In the data rows, the value 128 means zero.
Some points, each followed by its number:
[ 92 149 131 128 119 120 142 134 124 119 148 128 135 154 164 129 137 175
 171  99 113 130 196 154 148 155 143 119 107 155 113 103] 0
[136 124 128 147 139 120 135  83 130 142 148  99 137 126 131 131 104 134
 124 135 133 149 137 141 150 116 105 112 138 123 101 130] 1
[ 87 136  85  94 122 147 108 152 134  97  82 191 130 119 100 123 121 183
 188 128  98 117 133 108 113 152 149 166  67 154 144  87] 2
[142 155  83  85 134 108 108 153 146 145  66 211 143 102  63  92 113  87
 123 146 118  95  30  73  95 148 138 192  97  76 186 135] 3
[ 86 109  53 144 163 137 125  68 135 168  86 109 164  79 126  65 128 137
 230 171  91 223  60 129 144  92 122 226  80  77  54 110] 4
[157 185 255 189  71  26 255 158  59 120 255   0 167 255 255 255 190 174
   0   0 255   0 255 255 255 255  85   0 255 255 142 126] 5
[127 123 153 160 132 170 156  97 101  96 163  45 106 160 171 118 131 149
 119 148  94 153 156 191 140 126 131  83 179 137 102 119] 6
[ 92 115  87 117 113 182 116 135 105  63  70 129 128 126 151 104 129 186
 200 121  69 141 145 172  98 134 170 143  86 147  96 108] 7
[178 129 172 154 158  74 142  84 117 176 173  92 153  87 124 140 131  48
  77 165 192 134  90 126 169 109  77 125 186 102 138 176] 8
[134 123 141 128 121 144 119 131 115 124 111 150 140 110 132 132 139 112
 135  99 138 108 157 122 125 133 135 121 121 142 132 127] 9
[130 142 245 188 115 125 193 105  98 110 232  30 101 219 206 187 125 129
  56 122 130 126 229 193 167 152 108   0 214 173 106 127] 10
[139 117 104 118 118 136  89 153 146 138 101 148  89 108  92 124 137 111
 155 138 111 128  65 102  89 126 148 166 114 101 126 127] 11
[131 162 223 103  83 123 134 203  90  80 194 168 192 169 161 182 144 152
  95  35 198  21 255 142 150 180 116   3 164 253 216 120] 12
[ 69 118  55 128  68 203 129 111 131  28  56 150  93 165 135 107  85 255
 239 126   6 150 165 166 102 187 147 169  65 163  81  47] 13
[144 131 167 143 147  94 138 111 137 156 179 109 132 144 125 164 111 102
  78 133 163 119 141 117 148 123 102 105 164 131 143 138] 14
[124 125 143 128 126 112 116 135 134 135 159 140 142 135 120 145 127 117
  84 123 152 125 136 105 130 115 102 104 131 136 141 125] 15
[120 157 185 108 110  92 148 177 138 147 152 168 150 130 143 153 163  97
 101  96 168  84 165 101 125 161 139 108 124 143 157 121] 16
[136 129 125 124 135 129 126 135 126 130 128 134 133 128 125 126 130 114
 111 130 136 123 124 128 124 127 120 124 144 124 140 128] 17
[102 122 116 140 133 152 156 120 116 127 111 108 135 138 148  98 134 123
 131 127 118 144 120 143 123 110 129 133 136 117 117 129] 18
[127 125 174 188 169 111 189 104 127 199 199  71 121 164 142 159 130  80
   3 162 185 165 126 129 154  95  78  62 236 119 163 174] 19
[164 128 147  93 131 103  96 182 122 116 103 187 171  90 102 138 148  52
  82 104 195  79 112  94  92 128 126  94 141 140 197 148] 20
[ 74 127 132 107 128 160 138 129 120  74  85 144 157 128 137 100 134 136
 153  90 127 124 140 156 129 154 146 111  90 145 138 105] 21
[105 147 128  86 103 141 128 176 125  77 103 158 110 164 130 121 156 142
 129 107 113  95 130 143 103 161 160  93 135 151 160 121] 22
[171 118 132  96 130 106  75 158 134 126 107 186 153  94  77 142 138  67
  82 103 175  91  96  80  96 120 106 121 128 113 179 150] 23
[145 107 136 139 137 107 107 128 140 165 156 134 111 104 102 141 128  92
  82 119 153 139 106  87 126 103  98 140 150 113 145 135] 24
[148 129 133 121 130 105 119 136 137 140 139 150 129 121 105 140 124 107
 104 124 145 112 121 100 126 120 119 128 126 126 148 133] 25
[135 141 135 121 131 106 125 114 141 142 146 159 139 127 122 127 111 150
 131 127 128 113 147 103 141 139 115 147 119 142 136 118] 26
[132 134 139 137 132 118 129 117 142 136 143 130 130 126 128 139 127 129
 120 131 139 131 132 112 137 124 117 131 137 128 131 123] 27
[169 109 186 167 158  81 101  94 126 223 210 117  97 118  93 198 101  78
  21 109 205 109 178  28 164  66  75  95 173 167 169 162] 28
[109 146 148 134 113 109 118 123 139 112 182 137 102 170 134 163 101 199
 135 115 113 118 198 114 156 159 119 113 108 172 138  84] 29
[113 133 130 134 128 142 146 120 116 118 139  99 123 146 155 119 125 145
 139 138 114 145 146 165 140 123 137 115 141 130 110 128] 30
[135 119 147 141 138 115 132 129 126 153 158 121 116 138 135 148 128 135
  90 121 147 126 150 119 131 120 107 116 158 149 146 128] 31
New points follow, each followed by the numbers of its three nearest points above by angle, seen from the average point of the numbered points, nearest first.
[120 133 161 148 117 129 149 121 116 121 166  84 114 170 157 134 119 130
 110 134 114 145 152 165 140 140 134  89 158 130 106 124] : 6 10 30
[139 125 148 177 124 120 161 114 134 164 142 115 122 132 146 116 129 115
  70 130 135 128 109 111 145 118  90 132 176 114 136 126] : 19 8 24
[225 104 121 128 160  54   0 111 168 201 137 230  88  45   5 182  96  82
  86 108 164 103  87   0 119 102  80 193  94 117 165 149] : 25 24 23
[143 123 153 131 131 128 134 118 123 142 159 106 138 128 139 143 121 126
 110 126 149 131 155 137 151 123 111 103 144 137 120 128] : 1 14 19
[144 125 138 128 145 108 116 105 124 133 141 110 120 128 121 137 132  92
  92 141 148 136  92 120 131 108 120 115 153 116 153 155] : 8 24 17
[219 138 120 136 215   3  61  98 156 221 138 148 182   7  68 123 150   0
  54 169 255 153   0  13  97  47  91 153 202  35 199 250] : 24 8 25
[ 77 148 117 116 104 192 183 141  95  32 103  63 164 167 214  79 143 176
 149 125  88 156 167 255 119 151 161  90 135 141 104 120] : 30 6 7
[172 104 102 159 164 131 122  45 156 219 158  54  98  93 111 112 102  92
 131 208 107 207  28 102 137  76 101 194 185  35  55 152] : 27 1 4
[118 123 129 124 111 126 134 147 117 101 108 138 170 109 168 156 136 108
 116  84 148 130 176 141 130 104 113  94 122 144 122 145] : 9 21 12
[100 119 119 140  95 157 148 119  97  95 120  71 162 115 160 116 115 154
 152 123 119 164 153 213 155 104 130 110 118 133  76 147] : 30 6 18
[124 144 189 141 109 118 152 174 123 117 165 130 157 150 148 148 153 119
 102 108 161  96 191 157 140 143 131  68 148 148 144 132] : 12 5 10
[230 137 167 137 193   3  23 114 172 255 131 255 191   0   6 154 149   0
  41  92 255  87  29   0 125  70  52 191 129 112 202 210] : 25 23 24
[216 130 138 132 179  46  80 115 205 220 193 147  80 101  36 195 123  11
   7 148 218 112  59   0 105  87  57 143 181  88 179 161] : 24 25 28
[140 136 128 132 112 139 136 152 123 119 105 141 122 143 119 146 130 125
 114 116 141  90 122 117 112 128 133 116 129 146 156 131] : 22 3 20
[156 170 118 122 140 114 130 170 167 157 107 177 131 124  76 134 123 102
 117 149 134  85  81  59  88 143 128 158 136  87 143 107] : 3 25 11
[159 136 181 131 127 118 159 131 109 145 186  87 121 161 150 161 120 129
  79 116 167  98 188 138 149 135 115  66 162 153 131 135] : 10 5 14
[160 122 168 175 161  69 172  86 139 242 228  41 115  98 160 138 131 106
 120 183 163 188 125 156 184  98 107 149 186 100  77 178] : 8 1 19
[120 109 100 136 138 147 127 106 116 135 113 100 119 127 141 111 124 138
 156 137 111 162 100 155 139 109 125 157 131 118 111 147] : 4 18 30
[123 141 171 133 116 128 156 166 109 111 157 129 155 137 155 153 159 116
 114 105 155 111 179 152 140 139 134  68 155 165 130 120] : 12 5 10
[133 119 111 133 136 124 111  99 131 142 145 118 119 126 126 132 117 149
 163 138 125 137 124 122 146 119 129 143 116 122 103 137] : 4 1 27
[147  87   1 138 188 167  90  29 146 174  47  73 181  22 112  60 113  90
 214 200 112 245   0 112 116  10  97 246 108  19  40 163] : 4 18 17
[123 120 107 136 148 137 121  95 142 140 123 118 126 124 125 111 119 124
 133 147 118 155  95 125 132 118 119 148 130 108 117 128] : 4 27 18
[129 139 101 112 140  83  89 156 179 153 125 243 115 127  38 149 118 119
 114 127 148 101  88   0  99 149 100 170  97 125 183  91] : 25 3 23
[132 130 103 106 130 133 114 141 134 122  98 132 129 121 115 118 132 117
 140 129 124 128  97 123 110 120 142 142 113 114 134 133] : 11 3 17
[109 123 102 139 119 144 133 115 122 124 117 127 103 140 130 124 118 163
 165 149  82 145 124 135 126 140 139 159 123 121 105 108] : 13 7 4
[121  75  26 119 158 143  44  78 143 136  67 176 110  77  74 108  79 114
 170 131 101 173  84  54  65  74 101 204  64 113 135 106] : 11 4 3
[152 116 115 109 123 126  94 151 141 133 119 170 166  96  97 148 122 123
 126 118 180 100 124  91 130 105 106 115 115 142 131 124] : 23 25 20
[110 132 192 143 127  92 138 146 144 170 197  98 114 152 157 144 145  89
  50 102 180 134 152 141 133 115 110  86 177 135 158 139] : 19 14 31
[127 108  52  89 149 146  89 168 155 156  30 231 190  23  62  58 163  81
 182 125 150 122  13  57  68  98 135 212  70  55 138 127] : 3 11 17
[ 41 125  22 163 108 225 185  42  90  57 119   0  86 205 222  64 108 255
 255 240   0 244 124 255 162 120 202 137  91 109   0  96] : 30 7 6
[130 122  82 131 150 126 114  82 146 164 126 123 113 118 112 121 105 135
 163 147 106 162 107 102 124  96 110 191 104  97  93 125] : 4 27 11
[150 125 166 139 135 107 147 117 123 154 175  93 127 127 135 131 133 102
 103 138 141 137 132 136 159 128 113 125 152 115 120 145] : 8 14 19
[136 106  90 148 137 150 147  86 123 140 109  75 150  92 157  91 136 116
 177 165 121 178  82 163 146 104 117 169 138 102  87 140] : 4 18 1
[164 117 164 139 149 114 131 120 116 142 149  96 140 118 132 148 149  89
 101 141 167 131 126 127 137 113 116 104 169 132 130 154] : 8 19 14
[113 131 117 105 103 153 136 159 146 106 100 175 172 119 130 116 134 116
 118 105 149 114 146 137 112 129 125 102 105 141 135 123] : 21 9 2
[ 87 147 135 117 117 132 144 145 117  98 143 132 100 185 149 135 115 189
 140 106 110 103 174 175 128 173 148 100 111 159 148 106] : 0 29 13
[137 111  66 133 134 157 104 113 139 119  54 150 123  87  90 111 127 139
 198 169  90 148  60  90  91 112 121 208 101  99 110 117] : 11 4 3
[134 140 112 106 130 121 112 131 130 126 106 160 129 116 115 129 122 135
 134 123 121 111 112 109 110 128 130 157 106 121 146 132] : 3 11 2
[144 163 163 122 134 102 158 172 134 139 157 121 103 158 119 134 140 112
 103 168 122 114 109 148 119 172 143 103 162 114 146 136] : 19 22 14
[145 144 197 150 119 103 171 121 133 147 223  90 138 170 163 158 131 119
  49 134 162 117 176 171 184 150 112  68 185 157 140 157] : 10 5 19
[ 33 131 126 148  73 220 192 126  57  19 105  24 113 216 249  75 145 247
 204 119  18 161 237 255 139 149 205  67  99 163  49  92] : 30 0 6
[ 19 147 162 161  74 169 200 126  64  49 183  27 101 235 255 132 148 246
 187  96  61 146 255 255 176 155 208  43 121 220  43 118] : 0 30 6
[132 124 119 123 130 128 102 118 136 133 127 126 134 115 119 129 119 116
 106 117 146 133 125 113 128 102 116 111 131 142 137 133] : 24 25 17
[134 154 155  94 120  96 104 155 118  88 137 175 154 145 123 166 131 126
 101  86 168  84 178 129 132 143 144  75 117 181 188 151] : 12 16 20
[115 141  96 102 110 154 127 164 126  96  69 183 136 126 112 120 132 136
 143 118 130  83 131 101  91 124 163 131 100 127 149 119] : 2 22 3
[151 117 114 112 125 112  80 143 130 125 109 172 124 117  88 157 104 122
 105 106 139 104 150  97 117 127 111 121 110 159 159 130] : 23 25 20
[141 113 105 163 151 130 127  72 141 159 147  85 115 116 119 107 108 139
 155 164 110 176  83 116 133 106 112 170 141  87  82 120] : 4 1 27
[119 138 145 137 123 116 150 133 136 115 128 116 149 126 151 118 153 111
 138 128 124 126 106 137 127 139 138 117 143 120 119 134] : 18 4 30
[159 103 104 102 141 152 122 123 152  98  94 145 195  90  80 102 126  41
  61 135 184 164  63 122  97  81  80  94 152  86 156 151] : 17 23 20
[147 121 130 123 127 116 128 140 123 121 127 129 151 104 125 134 132  87
  94 116 153 117 116 119 123 111 112 114 137 111 140 154] : 23 20 17
[113 155 214 136  91 118 143 138 117 105 195 100  91 234 159 168 135 162
 104 112 118  81 210 135 145 189 151  40 157 187 131  99] : 10 5 12
[121 132 142 149 114 141 136 127 128 125 159 117 107 155 126 138 125 141
 100 138 119 138 159 141 133 137 128 108 146 148 116 114] : 6 10 30
[152 118 162 104 138 104  94 135 131 127 136 152 141 122 104 137 133  64
  77 110 170 130 114 104 120 126 112  97 133 121 168 133] : 23 20 25
[147 133 163 142 130 115 132 144 120 127 152 104 119 136 132 149 149  89
  76 124 166 119 138 136 131 120 133  85 163 134 138 162] : 19 14 8
[121 135 121 119 126 138 124 130 134 103 136 159 124 139 122 152 108 164
 125 110 128 106 182 100 132 136 121 109 117 167 141 116] : 29 2 13
[146 135 186 125 100 111 151 166 125 111 143 131 138 151 152 136 140 104
  45  93 151  90 180 144 129 152 115  63 157 147 163 143] : 12 5 16
[139 149 129  88 109 128 136 189 123  98 103 172 154 132 113 124 140 107
  98 117 151  75 119 138  96 141 145  95 124 121 170 145] : 20 22 23
[155 129 156 122 139 113 130 135 121 135 138 100 136 103 152 118 152  86
 107 121 151 125 115 164 133 120 130 115 151 121 129 165] : 8 17 19
[255 190 153 132 220   0  19 160 255 255 190 255 216   0   0 141 122   0
   9 135 255  81   0   0 139  73  15 255 121  16 255 242] : 25 24 23
[ 95 156 182 171 109 132 206  99 122 151 172  64 141 150 205 116 142 171
 187 152  79 147 147 209 174 161 152 157 136 139  76 120] : 30 6 0
[117 123 109 121 129 133 111 113 140 129 128 138 122 123 106 126 118 123
 129 136 107 134 104  93 110 117 131 150 113 108 118 113] : 11 4 3
[119 112 131 103 107 157 124 145 116 102 101 148 157 126 148 112 126 123
 129  79 109 101 144 132 114 130 134 123  99 137 136 118] : 21 9 7
[117 141 144 118 129 116 151 139 120 117 121 140 167 125 136 118 136 125
 107 121 147 118 130 152 127 138 131 121 131 143 148 133] : 21 20 22
